One turn moves each row of this set onto another row. After a few examples, where does it send each row asked below?
Q557: [ -5  28   2   9 -60  16 -21  53  13  -6  -2 -12 -10  17 -18]
Q814: [ -5  -8  37   6 -26  -5   5   5 -34 -34  42 -40   6 -11  26]
Q487: [ -6  22  -1   5 -55  25 -28  49  10  -3  -2   5  -7   4 -30]
Q875: [ -4  -6  -3  -2 -20  13  37 -30  46 -31  17 -22  44 -17  12]
Q417: [ -9   3  20  -9 -26  18  24 -18 -32 -20   1 -15   5 -54 -25]
Q912: [ -9  24   5   8 -56  28 -22  45  15   3   6   2  -1   8 -36]
Q360: [ 11 -15   2  -5 -11  33  20 -22  43 -28  -3  -4  47 -23   1]
Q292: [ -3  20  -3   8 -55  19 -30  51  16 -10  -3  -4 -10  14 -17]
Q348: [ -7  27   7  10 -49  31 -30  42  13   4  11   3  -3  10 -36]
Q357: [ -8  37 -15  23 -14  -2  13 -17 -29 -30  44 -49  13 -11   7]
Q598: [  5  21 -10  12 -50  25 -19  48  24  -1  -1   3   3  23 -24]
Q395: [ -3  30 -14  19 -11  16  11 -22  36 -31  40 -34  51  -5  18]
Q24: [  2  19  -7   6 -53  26 -26  49  24  -5  -5   7   0  10 -22]
Q799: [-12 -13  -6   6 -16  -9  20 -26 -13 -40  33 -48   2  -3  13]
Q772: [-38   8  42  14   4  40  26  19 -14  -7  40  -9  19 -39   2]
Q123: [ 27  -8  13   5 -16  14  28   5  32 -30  16 -10  51  -3  40]
Q54: [ 13  28 -10  12 -45  28 -19  48  20   1  -3   5   0  22 -21]
Q698: [ -9  26   4  -3   2  41  55   5 -12  -8  17   0   5 -51 -15]
Q719: [  1  -4   2  23  25  42  39  23  10 -11  22   5  36  -6  24]
Q593: [ -7  53  -5  11 -25  21  36 -20  -1 -11  28 -16  42 -47 -13]
Q880: [ -7  12   7   1   4  38  31   6  58 -33  19 -23  28 -12  31]
Q32: [-23   2   8   9   9  18  11   5 -19 -37  45 -47 -21  -4  16]
Q99: [  3 -18   2   3 -13  -2   0 -13  -9 -50   7 -52  -2   3  25]
Q220: [  8   0  24  -1 -19  26  38  -5 -25  -3  29  17  37 -44 -17]
Q859: [ -1  35   9   9 -58  18 -25  50  16  -5  -2 -14 -10  13 -13]
Q183: [-15  14  27  20   1  15  36  34  -9 -29  16 -36   4 -12  49]
Q258: [ -9   9   1  -5 -27   9  52 -28 -18 -16  15 -15  17 -48 -18]

Q360 turns into Q99
Q348 turns into Q54
Q698 turns into Q880
Now these:
Q395 turns into Q357
Q557 turns into Q912
Q220 turns into Q123
Q487 turns into Q24
Q799 turns into Q258
Q183 turns into Q772

One turn moves each row of this set onto another row. After a few examples, where does it send each row asked below?
Q208: [-13 -35 -16 -20  40  37   1   9 -18 -15  37 -28 -23   2 -25  14 -24  29
  -7 -15 -40 -22   8   6  -9 -45 -10  30  37  24 -64 -11 -35  27  22   1
 -15 -26  21  -4 -12  17  -1  13  24  49   9 -20  47 -16]
Q916: [-28 -13  12  10  53  27  18  45  -9  18  14 -20   1  35  17   3 -28 -28
  18 -24 -21  -8  36 -42 -45 -22   3  -4  26   2 -75   9 -19  34 -17  18
   1 -22  16 -16  -7  -6   4  28 -11  68   3 -12  22  18]
Q570: [-21   1   7   2  47 -47   3 -18 -36 -50  11   4 -56   1   2   1   9  13
  31  -9 -24   6  18  -6 -31  -6   1   5   1  64 -33  -7  11  56 -39 -25
   1  11  16   0 -49  13  -6   6  44  36  13  -2  30 -23]
Q155: [-37 -44 -30   4 -11  39   7  36 -21  -6   8  24 -88  26  20  15 -10  -4
  24 -52   2  22  10   3 -23 -10 -38  11  33  37 -34 -20 -39  10  -9 -19
 -23  -5  -3  13 -31  18 -43 -27  50  41 -23 -22   2 -25]
Q947: [-10 -27  -4 -34  28  30  20 -38 -24  17  46   3 -47  15 -22   7   7  11
  25   2  -9 -11  18 -37 -13 -13  11 -25  32  14   2  -7 -41  12 -32  31
 -30   5   6  13  -5 -12 -13  31  21  53  21  34  56  -9]
Q922: [ -4   6   7 -44   1  29  22   0 -11  12  23   9 -47 -21 -16  -4  22 -15
  31  -4  19   7   0 -29  -7 -16  31 -20   5  21  14 -11 -11  10 -22  20
 -14  33  -9  19   7   2 -11   1  -6  72  -8  13  39 -35]
Q751: [-11 -21 -16 -17  38  -7   4  17 -19 -20 -14  25 -92 -13 -11 -20   5  19
  45 -60 -25 -32  39  32 -28  20 -36 -40  37 -19 -69 -19  19  34 -26  24
 -26   2   0   8 -18 -25 -30  -2  10  68  -5  48  43  -5]
Q545: [ 11 -36  -3  -1  32  37  -5  28 -23  16  26 -20 -53  -6 -22  31 -32  31
 -11 -15 -57  -6  -8  -1  -1 -27 -31   9  48  12 -37   3 -19  37   3  12
 -24  -7  36   6  27   7  -5  22 -15  39   2 -30   8  -2]
Q565: [  12   -2  -65  -15   43   19  -13   18  -10   -6    7   21 -112    7
    0   -5   16   17   27  -59   -5   21   34  -11  -35    3   -1  -58
    9   44  -23   -8    9  -15   -9   12   -3    8   -4  -11   -7  -16
  -31  -19  -11   41  -13  -31   59   -2]
Q847: [  6  30 -25 -16  37 -26 -29  29 -19  10  19  19 -76   7 -28 -13   5  11
  47 -15  24   9  41 -12 -12   7  14 -10  22  -6 -51 -19   9  11 -18 -13
   3  14 -27  27 -26   2   2  41 -36 -13   4 -27  27 -20]
Q305: [-35 -29 -18   3  44 -30  39  32 -61  22   7  11 -63  18  16  38  -6 -21
  17 -76  22  22  30  31  -7  -6 -17  -2  15  40 -59  15   2  32   2  13
  -5 -14   9 -14 -42 -41 -48   1  25  54 -27  -4  15 -10]
Q184: [-20  -6  -8 -26  47 -31  17  18 -16 -26 -14   8 -85  -7 -21  -9  -8  11
  22 -43 -37 -33  42  39 -37 -11 -17 -52  30 -12 -51 -19  25  33 -19  31
 -11   0   1 -15 -12 -36 -17   8  36  51   4  37  43 -11]
Q784: [  2  14 -19  28  40 -10  17 -15 -30  26 -15   3 -57  -3 -38 -10  -1  30
  45 -51  14  17   4 -28 -23  24   2  13  14  43 -13 -34  -7  10  10  12
  -4 -11 -19  -7 -10  29 -22  17 -31 118 -12  25  -6 -28]
Q745: [  7 -11 -20  35  55  42  10  68  -4   8  11 -10 -37  27  -6  24   2 -31
  28 -24 -17  -8  32 -54 -34 -28  -7  10  15  28 -70  20 -20  35  -5 -14
   2 -20  27   3  11   1 -32  35   1  37 -10  -2  27   9]
Q482: [ -1 -71  -5 -13  36 -12 -16  35 -17  15   7 -22 -65  37 -51   7 -22  39
  44 -55 -25  11  43 -19  -9  18   4 -36  67 -14 -56 -34 -41  31 -25  13
 -33  -2 -14  15 -47  20 -31  19  -9  67 -17 -40  14  -3]
Q325: [-27 -24 -24  14  49 -13  26  17 -27  22  13 -19 -54  21 -12   6   4 -19
  15 -69  21  18  49  43  -7 -35  13 -14  -5  48 -59  46 -20  12  -1 -23
  11   6  11  -8 -25 -17 -20 -13  27  60 -36 -13   8 -28]
Q631: [-13 -21  -4 -51  16  30  24 -19 -17  23  29  12 -49  -4 -19   6   9  -1
  30   5  -3  -3  18 -42  -6 -13  21 -35  19  22  20  -6 -32  11 -29  25
 -35  17  10  12  -4 -10 -13  23   8  54  -1  26  47 -21]
Q800: [ 20   2 -41 -16  25  -6  -7  44 -10  11  -9   5 -65  40 -27 -28 -51  32
  16 -30  -7 -28  42 -36 -18  15 -37 -19   7   4 -18  28  -2  56   6 -28
 -11  -1 -18 -11 -49  -6  15  50   1  55 -14  -5  26  19]
Q942: [ 26 -35  -2  -4  28  48   0  30 -19  21  19 -17 -63  -4 -12  33 -34  35
  -8  -9 -47   4   3  -1  -3 -24 -30   6  45   8 -41  -6  -1  32  -3  15
 -32  12  39   6  30   0  -4  19 -13  41   1 -24   9   0]
Q229: [-11 -48   3  -9  30 -16   1  24 -36  10  -8  -5 -59   3 -50  34 -17  45
  43 -62   2 -13  26  -2 -36  16  22   5  92   9 -55 -25 -44  12  -7  14
 -36   9 -19  31 -44  11 -51  18 -12  26 -18  -8  13   1]
Q760: [ 44   5 -21   0  71  -1   6  -2 -28 -20 -30  10 -29  29  10  13  -7  -2
  13 -31 -33  31  33  -6 -19  -7 -22 -23   3  17 -32 -61  -1  22 -24  40
  -1 -12  18 -20 -20   1  10 -17  -6  44  14 -25  15 -14]
Q105: [-11  -1  -2 -31  29 -25   6  28  -5  -9  -1 -32 -43  -3 -39  14  -1  -9
  19 -73  29  39  32 -29  12   9   3 -20  45 -17 -82 -27 -19  36 -14 -10
  22   6   7  10 -31   4 -58  40 -22  67 -30  13   1  -5]
Q754: [  0  36 -36  23  46  18  12  10 -30  25 -19   2 -61  19 -13  -2  -5  38
  48 -25   4  27  -1 -35 -37  20  -5   7  18  25  -3 -35 -13   1   8  -7
  10  10 -29   7   9  32 -25  11 -34 102  -6   8   1 -30]
Q701: [ 19  10 -25  18  44  25  21  33 -16   5 -13  28 -68  20 -28   0  18  19
  56  -8  -1  19   6  25  -8 -23 -34  41  12 -19  -4  15 -47   5 -21 -23
 -16 -22  12  13 -24 -28 -30  16  22  82 -25  -4  30 -43]
Q205: [ 20  18 -23  10  52  15  13  34 -16 -13 -15  33 -66  40 -15  -4  17  11
  69 -22  -9  16  20  11 -17 -31 -38  45  26 -30   3  20 -46   3  -5 -16
  -4  -5  10  21 -26 -23 -36  18  14  73 -19  -9  22 -42]
Q140: [  6  -3 -14 -65  29 -22  11  28 -30 -40 -11  24 -31   3 -46  39 -14  24
  17 -31  18  12  32 -39 -30  11 -17   6   6  -6 -13 -24 -41  -7 -12  43
  -8  12 -25 -21 -25 -19 -32  10  30  31  11  -5  13 -18]
Q959: [-11 -33   3  -6  45 -17   6  26 -32  18  -6  -5 -75  -4 -40  37 -29  42
  40 -62   1 -13  22   9 -34  13  14  13  89   7 -51 -30 -43   8 -10  23
 -32  13 -18  36 -37   9 -51  24 -11  17 -17  -1  25 -11]
Q794: [ 29  14 -46  -6  29  -6  -7  55 -13   4   6  -4 -70  36 -41  -9 -54  19
  23 -16  -5 -31  34 -44 -21  13 -29 -12   7   1 -28  21   0  59  -5 -35
 -12 -13   7  -5 -44 -10   3  54  -7  78  -3  -2  18  13]
Q776: [ 21   7 -26   9  58   4  -6  45   2 -10 -30  34 -58  61  -7 -12   6  10
  73 -41   8   0  44 -13 -27 -27 -37  19  20 -31  13  12 -33   5  -2  -1
  11  -2   3  10 -27 -17 -49   7 -14  59  -6  -5  18 -19]
Q237: [-17 -24 -29   2  47 -14   9  19 -24  19  14 -15 -53  18 -22   2   1 -15
  15 -65  28  16  46  40 -16 -36  20 -10  -4  48 -53  44 -14  12  -3 -34
  31   3  18 -11 -28  -9 -14 -18  17  60 -37 -18  17 -29]
Q212: [-34  22   7   0  56   2   4  18   1 -14  -1  24 -79   9 -47   4 -15  -6
  49 -28 -20  -9   7   2 -50  -2 -21  36  13 -16 -30  -4   4  23 -20  11
  -8  -7 -15  18  47 -17  30 -15 -24  42  -6 -32  25  -8]
Q224: [ -7  -6  33 -14  28   9  23  19 -20 -10  31 -19 -62   7 -52  28 -28 -11
   8 -76  25  28  48 -25  -7  14  25  -8  56   0 -50 -13 -36  48 -33   0
  -4  32  -1   4  -6  -4 -20  34 -27  68 -39  22   1   4]
Q339: [-23  -4  19 -23  44 -43  10 -25 -14 -52  15  21 -61 -18 -14  18  -9  14
  18 -12  -6  -4   8   5 -26   7  -1 -14  14  62 -20 -21   7  44 -22 -13
   7  15  18  18 -29  24  14  11  23  33  10   1  28 -36]
Q344: [-42  29 -24 -24  34  22  21  20   6  -1 -10  10 -66  19 -57  -1 -29 -12
  19 -53  21   6  32   7 -31  -5 -29  -8   3  33 -33  -8 -13  -2  10   1
 -28   4 -51 -30 -27  16  20 -21  16  55  10  18   6 -46]
Q870: [ -8 -30 -30 -25  46  -3  -8  20  -8 -21  -1  38 -89   4 -12 -16  -6  20
  53 -54 -12 -25  36  18 -12  32 -30 -32  45 -23 -70 -12  17  48 -34  18
 -43   4  -1  20 -35 -16 -42  -4  10  85 -14  37  44 -11]
Q331: [-13  -5  -6 -33  37 -34   4  26 -11 -19  -8 -22 -30   1 -40  12   1  -4
  19 -63  25  40  23 -37   7  -1   0 -28  42 -13 -82 -28 -12  28 -17 -17
  25   5  -3   3 -27   5 -64  32 -25  75 -20   8  -6   4]
Q362: [-40 -41 -33  -3 -11  41  -3  40 -33  -3   8  15 -92  17  22   9 -13  11
  28 -49   9  22   4  12 -27 -16 -36  10  35  47 -43 -17 -37  19 -10 -26
 -18  -9   4   4 -32  12 -42 -31  42  54 -32 -32  -1 -23]
Q910: [  8  -4  -7  27  47 -17  26 -26 -29  13  -2  -2 -62   5 -51 -12  -1  24
  32 -63  34  21   1 -27 -22  21  11  12  17  44  -7 -21 -12  15  -8   7
 -15 -17 -15 -15 -19  16 -24  27 -29 102 -23  36  -1 -30]
Q272: [-44 -37 -41  15   4  25   3   6 -28  17   7   3 -67  -5  -1   3  -9  32
  47 -28  39  36 -22  38 -19 -14 -15   6  19  14 -61   3 -30  21 -18 -22
  -9 -15 -10   9 -32   4 -42 -24  -7  60 -19 -26 -14 -18]
Q583: [-23  -4   0   6  41 -33   8 -14 -51 -35  16  15 -51  24   4  -7  10   5
  22 -10 -30  -2  21  -4 -26   1  -1  16  -6  70 -50   0  22  64 -41 -15
   0   3  -2   0 -54  -3 -24   1  41  51   4   2  34  -3]
Q843: [-35 -15  21  12  49  14   9  38 -15  22  13 -23   0  35   7  -4 -26 -25
   8 -29 -21 -14  31 -44 -51 -16   3 -12  16  -4 -66  12 -17  32 -12  19
   2 -30  -1 -20  -9  -6   8  21 -15  75   0 -23  27   5]
Q625: [ 16 -13 -34  -7  25 -23  -2  48 -14  12 -35  18 -64  49 -20 -19 -20  53
   8 -47  -7 -32  48 -13 -33   9 -49 -17   3   2 -27  14   9  45  -1  -4
 -22  10 -26 -17 -48   1  15  31  16  37 -17 -16  39   6]

Q794 turns into Q701
Q751 turns into Q800
Q776 turns into Q754
Now these:
Q942 turns into Q237
Q916 turns into Q362
Q212 turns into Q344
Q272 turns into Q224

